One vector is turned by the same rotation once a tick. Each row is the vector after some number of ticks, and that number follows the row.
The counts run from 0 to 553.
[ 79 165 132  90 147 111 140 125  68 141 137 129 114 114  92 137 137 150
 101 149 159  99 148  95 154 128 100 132 160 106 128 105  87 128 162 140
 118 161 133  95 162 165 142 127  91] => 537
[ 88 133 122 134  52 148 120 152  79 139 130 172 155 126 143  99  98 115
  98  98 154 132 116  88 132 104  89 139 127 101 158 135  61 127 162 130
 122 138 146 117 116 141 123 112  75] => 153
[ 86 155 131  80 100 145 129 155  94 134 137 141 138 138 126 111  86 136
  95 111 155 114 120  63 105 136  75  98 145  97 145 124 115 118 169 150
 118 156 146 102 146 141 125 104  91] => 342
[112 125 143 143  83 155 144 121  93 151  88 154 149 133  94 117 130 113
  89 155 146 142 123  64 126 106 120 111 118  97 130 119 122  99 166 137
  70 193 125 105 117 130 155 128 120] => 492
[ 56 118  99  99 125 146 139 101  83 149 152 143  79 145 100 122 139 142
 133  84 137 136 131 131 133 106  76 128  97 132 133 107 133 143 177 141
 100 125  93 107 152 146  99 154  79] => 545
[ 93 139 129 103 101 149 129  97  61 146  76 123 115 111 107 153 108 129
 104 140 147 146 126  98 107 133 158 115 142 139 125  80 114 160 157 123
  97 145 113  94 159 150 127 161  79] => 214
[ 85 157  80 130 116 138 107 134  49 148  98 132 127 118 113 124 125 118
 141 110 108 193 107 113 161 133 162 155 139 162 122 105 108 143 161  94
 110 141 124 114 132 148 127 111  76] => 288
[ 97 111 124 104  73 178 169 101  83 135 110 132 119 133 149 119  98 155
 110 115 164 139 139  89 107 141 110 114 126 101 129  85 109 144 188 147
 111 125 119  91 146 136 100 173 110] => 516
[ 34 167  75 120  88 128 128 143  86 115 128 173 119 150 113 101 129 139
 113  97 137 125 121 121 135 105  92 161 116 145 113 125 102  74 150 129
 109 128 138  91 115 116 130 132 118] => 267
[ 78 154 152 122  87 142 130 113  56 139 145 147 101 127 143 120 107 142
 110 114 137 133 151 108 150  98 131 182 129 111 148 126  75 132 152 151
  98 121 124 113 146 137 125 165  69] => 432
[100 143 130 123  72 124 127  95  68 136  70 127 113 124 105 143 115 122
 106 128 145 148 136 105 113 115 150 141 134 114 133  81  93 165 153 107
 110 136 111  93 142 139 131 178  72] => 215
[110 159 110 108 105 150 149 143 112 132  86 128 117 136 129 130 111 128
 145 109 104 170 117  84 143 147 100 186 135  90 157  69 116 115 187 111
  80 156 117 109 133 103 144 122  91] => 502
[ 83 151 117 129 110 116 146 129  75 124 121 168 155 122 113 101 128 115
  97 114 154 127 151 102 142 120  88 141 132 105 130 117  45  84 170 153
 151 154 154 138 116 138 153 103  93] => 157
[ 82 126 119 119 130 115 139 133  69 147 123 119 117 125  79 125 186 154
 127 102 164 102 167  92 156 116 100 144 131  93 145 103  81 144 161 107
 125 136 108  95 140 149 134 146  99] => 540
[ 75 138 111 115 112 100 137 119  61 134 128 129 116 127  83 127 151 157
 115 109 162 125 156  91 163 121 127 161 139  76 144  95  70 155 165 117
 122 128 114 115 149 147 140 164 110] => 539
[ 79 127  81 146  86 120 133 140  76 156 109 138 117 156  62 110 171 144
  94 136 168 123 128  93 161  93 115 134 107 119 124 121 115  97 154 113
 116 142 105 104 118 135 124 161 143] => 87
[ 75 154 153 104  98 150 127 139  63 146 149 145 112 123 103 152  94 150
 112 134 126 106 146  98 126 133  84 178 143 117 140 106  95 101 176 143
  91 118 109 103 161 127 123 151  91] => 240
[ 91 149  96 115 157 134 131 103  47 149 144 133 105 138  89 111 140 135
 135 150 131 176 141  78 166 128 131 121 133 143  97 122 109 116 175 143
  82 181 130 113 145 138 133 106 125] => 464
[ 43 168 103 120 106 124 126 140  58 144 133 161 109 148 114 110 135 129
 122 121 130 130 139 122 138 117  78 148 112 153 132 135 111 104 191 142
  82 128 120 128 126  99  91 108 130] => 457
[111 145  98 132 140 144 123 151  49 137  82 147 114 129 106 113 158 109
 132 106 111 149 116 107 140 123 145 131 133 145  88 110  99 110 155  94
 112 162 134  79 101 117 144  99  57] => 290
[112 109  81 109 117 132 140 135  86 135 135 141 141 155  83 123  93 143
 131 115 141 165 123  85 117 143  67 130 143  98 133  83  95  96 193 159
 160 126  98 136 153 141 146 137 105] => 527
[105 146  94 123 152 145 121 142  28 148  91 153 108 135 105 125 131 104
 119 107 108 170 115 121 116 145 152 112 128 155  80 121 114 120 172 119
 116 139 122 100 124 122 134 112  59] => 291
[116 151 148 127 109 126 135 101  50 149  73 144  93 129 102 135 133 115
 133 133 117 146 149 122 122 147 117 146 132 105 116  87 100 139 198 113
  96 145 109 113 135  97 130 146  74] => 27
[ 84 142 105 118 116 126 121 181  29 153 130 154 138 137  97 119 124 141
 106 137 142 115 133  98 145 147 105 127 141 133 105 134  90 104 198 128
 134 121 139 125 137 127 107 110 123] => 453
[ 94 145 132 152 117 126 148 100  39 151 153 138  93 111 135 120 135 145
 146 139 119 145 161 119 177 109  96 165 144 132 117 107  70 134 168 140
 120 131 106 105 144 150 120 129  79] => 435
[138 115 132 137  73 153 143 109  99 134  98 153 124 150 120 100  94 123
 110 138 143 154 112  73 115 113 115 109 144  85 105  99  98 120 162 132
 140 172 132  81 114 145 169 158  77] => 39
[ 76 154 112 121 110 141 128 106 108 170 100 128 150 120  91 121 155 123
 113 146 138 175 114  69 162 134 101 134 134 134 135 101 146 127 198 116
 104 185  92 104 136 153 122 119 116] => 199
[ 58 142  84 112  90 133 158 141 112 120  94 182  92 117 108 109 127 121
  77  93 142 131  85 131 130 120 105 140 105 103 130 106 107 126 169 134
 123 132 151 119 116 150 124 134  89] => 370
[105  92  83 121 114 185 160 146  69 141 154 136  98 156 133  91 144 137
 142  90 126 134 127  99 134 103  79 117 112 143 102 108 100  90 153 131
 110 144 135  80 112 137 127 115  87] => 441
[ 60 133 104  96 118 132 150  94 112 122 144 135  91 147 105  97 149 139
 139  93 145 134 144  93 125  92  78 123 105 108 144 103 120 131 145 139
  76 173 136  86 134 118 145 131  95] => 356
[104 132  75 130 133 127 131 104  50 144 135 139 102 155  80  99 133 147
 138 126 134 192 137  74 151 113 158 137 128 106 109 131 100 134 164 135
  82 165 141 129 128 126 139 139 117] => 465
[ 86 137  90  79 109 137 126 157  88 140 142 132 116 158  90 129  95 140
 126 119 141 118 111  88 104 135  40 113 141 116 135  90 124  96 164 136
 116 140 113  94 152 124 144 118 110] => 530
[ 77 144  89 127  94 123 118 170  40 152 125 163 129 146  93 112 123 138
  99 112 146 130 126 101 143 145 118 144 120 106 124 148  79 110 188 128
 121 110 136 150 122 112 117 130 125] => 454
[113 122 106 129 130 142 139 170  60 171 125 135  74 161  81  98 169 128
 106 136 139 116 126 102 149  88 122 120 102 121 132 135 131  87 163 127
  77 167 126 119 118 121 112 118 101] => 279
[ 59 174  93 126 106 116 146 128  74 123 130 176 102 148 111 105 133 131
 107 120 127 133 139 124 145 113  91 163 107 127 136 131  91  89 172 141
  73 137 146 126 119 101 131 108 127] => 458
[116 130 105 178  94 148 135 137  77 149  79 165 125 159 124  95 143 112
 120 134 116 171 123 119 143 108 107 151 113 122 101 116 122  82 179 124
 135 137  87 107  91 115 139 156  95] => 116
[ 86 122 112 115 115 128 148 119  65 159 146 139  69 141  76 128 148 161
 129 109 129 121 146 107 151 137  90 161 116  94 109 102  88 135 193 107
 111 109 109 107 145 124 118 162 106] => 542
[121 178 142 113 126 141 111 157  34 163  98 119 127 155 117 130 108 116
 112 158 142 126 148  93 121 123 136 140 158 125 135 116  99  94 168 162
 129 167 105 122 142 123 124 125  66] => 129
[ 70 138  89 131  67 131 146 124  74 132  77 165 116 138 140  89 146 130
  92 100 157 143 125 111 132 115 143 118  97 112 118 132 112 148 179 130
  95 140 143 113 102 111  91 142 116] => 2
[119 135  87 125 125 126 115 137  46 156 117 121  72 172 102  97 139 132
 149 135 125 175 118  95 143 109 119 106 122 114 112 119 136 152 176 122
  81 149 118 116 128 107 108 123 111] => 468
[ 84 118  64 124 128 133 135 128  80 144 135 136 108 127  94 105 127 138
 126 131 142 151  96  88 162 111  91  90 152 153  92  91 121 141 143 107
 141 148 118  74 141 184 132 112  96] => 552
